Each path below is one point turned by a fixed rotation once a step. After each direction that follows a path, write how fast that rotation turns it, in degrees each step (0 if it stays still).
Each turn is a multiple of 5 degrees from 10 to 175, or 0.
Each row of a path follows its step; steps can be skipped.
path 1
step 0: [-1.11 -2.83  0.09 -1.94 -0.39  0.35 -0.45  0.16  2.80 -1.78 -1.33  0.12
 -2.20 -0.66 -1.66 -0.51 -1.88  0.76 -2.22 -0.78 -1.85  3.46  0.89  1.03
  0.00  3.15  1.08  0.93 -1.84  0.39  2.00  0.83  2.20]
step 1: [-0.74 -2.12  1.19 -3.69  0.77 -0.75 -0.72  2.12  0.49 -2.00 -1.09 -2.06
 -1.85 -0.98 -1.41 -0.42 -1.08 -2.05 -0.69  1.27  2.77 -2.55 -0.72 -1.99
 -0.38  0.65  0.51 -2.30  1.86  0.72  2.17 -1.91  1.43]
step 2: [-2.69  0.34  2.98 -2.36 -0.67  0.93  1.52  0.98  1.68 -1.49  0.37  3.05
 -1.75 -3.96  0.64 -0.79  2.53 -0.56  2.07  1.40 -0.73  0.00  1.53 -0.09
 -0.83  0.51 -0.98 -0.14 -1.71  0.61  2.28  1.25  1.18]
step 3: [-0.09  0.68 -1.59  0.11  0.85  0.81  2.24  1.35  2.40 -2.02 -0.45  1.02
 -2.94 -0.22 -1.81 -1.78  1.10 -3.12 -2.58 -1.79  1.04  0.55  1.41  1.88
 -1.28  1.96 -1.68 -0.21  2.18  1.88 -0.34 -1.86  1.76]
step 4: [-3.09  0.28 -3.07 -2.42  0.81 -0.41 -0.10  2.06  1.02  0.41  1.14  3.18
  0.75 -3.36 -0.45 -0.96 -2.82 -2.22 -1.18 -0.27  1.83 -1.67  0.57 -1.51
  0.78  0.91  0.52 -1.62 -0.93 -1.87  0.55  0.75  0.76]
step 5: [ 0.29  0.43  2.41 -0.03  0.41 -2.20 -2.90 -0.41  1.95 -1.59 -0.36  2.52
 -4.43 -2.12 -1.98 -2.82 -0.28  0.08 -1.56 -1.53 -1.40 -1.17 -0.40 -0.02
 -1.47  0.39 -1.43 -0.62 -0.46 -1.71 -0.67  1.67  0.44]
step 6: [-0.71 -0.53 -1.80 -0.37  2.87 -0.56 -0.29  1.52  1.09  0.07  0.41 -1.54
 -0.79 -4.82 -0.46 -0.56  2.42 -0.53 -0.51 -1.84  1.22 -0.37 -0.07 -1.42
  0.01 -0.85 -3.09 -2.31  3.19  1.33  0.19  0.34 -1.95]
step 7: [ 2.12  0.68 -0.18 -1.40  1.01  2.37  0.38 -1.50 -0.32  2.94  1.32  3.11
 -0.96 -2.81 -0.89 -2.59  0.27 -1.56  0.06 -0.99  0.41  2.48  0.83 -2.05
  0.05  0.89 -3.28 -0.51 -2.41 -1.75  0.64  0.39  0.49]
step 8: [ 0.15 -0.80 -0.91  1.37 -0.89  0.15  0.16 -2.01  0.75 -1.70 -1.11  1.47
 -1.78 -0.08 -0.27  0.62 -0.78 -0.55 -2.47 -0.57  2.46 -1.52 -0.65 -1.05
  0.31  2.54 -5.16 -1.60  1.96 -2.32 -2.55 -0.27 -1.71]
step 9: [-0.42 -1.78 -2.14  0.22 -0.07 -1.40 -1.85 -0.28  0.60  0.67 -0.02  2.33
  0.98 -2.55 -0.27 -1.31  0.50  2.92 -0.19  0.96 -0.62  0.11  4.37 -2.65
  2.33 -0.94 -1.38 -3.12 -0.69 -0.43 -0.59 -1.06 -1.42]
[-0.52  0.08 -0.54 -0.47 -0.11  0.25 -0.26  0.70 -0.46  0.85  1.06 -1.05
 -0.51 -0.49  0.23  0.50  0.04  0.12 -0.08  0.94 -0.35 -0.35  0.54  0.63
 -0.18 -0.05 -0.18 -0.63 -0.09 -0.73 -0.52 -0.79  0.00]
145
[-0.16 -0.34 -0.30  0.96 -0.11  0.60 -0.54  0.69  0.51 -0.02  0.41 -0.72
  0.30  0.06 -0.27 -0.24  0.49 -0.06 -0.58  0.17 -0.06  0.64  1.33 -0.58
 -0.32  0.12  0.15  0.25  0.17  1.02 -0.43  1.04  0.05]
115
[-0.37  0.11  0.30  0.25  0.41  0.08 -0.31 -0.73 -1.03  0.55 -0.75 -0.32
  0.08  0.06  0.84  0.68  0.16 -0.13 -0.01 -0.38  0.25 -0.02  0.23  0.41
  0.29 -0.80  0.68  0.63  0.14  0.15 -1.04  0.28  1.25]
0
[ 1.03  0.10  0.29 -0.19  0.10  0.09 -0.30 -0.83 -0.67  0.10 -0.01  0.42
  0.02 -0.11 -0.37 -1.13  0.10  0.05  0.02  0.03 -1.31  0.35  0.96  0.23
 -0.40  0.62  0.87 -0.64 -0.12  0.01 -0.02 -0.53  0.51]
160
[-0.41  0.66 -0.50  0.08 -0.41 -1.59 -0.97  0.27  0.92  0.00 -0.26 -0.41
  0.64 -0.12  0.23 -0.39 -0.66  0.23 -0.75 -0.78 -0.46  0.09 -0.04  0.30
  0.24 -0.11  0.47  0.03 -0.58 -0.22 -0.26 -0.34  0.02]
70
[-0.87  0.20  0.80  0.43  0.21 -0.59 -0.09 -0.35  0.44 -0.17  0.02  0.18
 -0.07 -0.04 -0.05 -0.66  1.26  0.90  0.47  0.46 -0.28 -0.51  0.39  0.37
  0.02 -1.31 -0.32 -0.22  0.52  0.52  0.27 -0.49 -0.34]
100
[ 0.96 -0.37 -0.87 -0.43  0.58 -0.49  1.02  0.71  0.05  0.16 -0.39 -0.08
 -0.25  0.14 -0.07 -0.41  0.05  0.47 -0.60  0.59  0.02  0.29 -0.26  0.07
  1.24 -0.76  0.26 -0.71  0.23  0.63 -0.28  0.20  0.43]
130
[-0.20 -0.98 -0.62  0.10  0.58  0.06 -1.03  0.18 -0.16 -0.23  0.00  0.83
 -0.74  0.29 -0.89  0.68 -1.03  1.11  0.18 -0.18 -0.15 -0.43  0.27  0.02
 -0.26 -0.49  0.66  0.16  0.34 -0.14  0.22  0.15 -0.15]
80
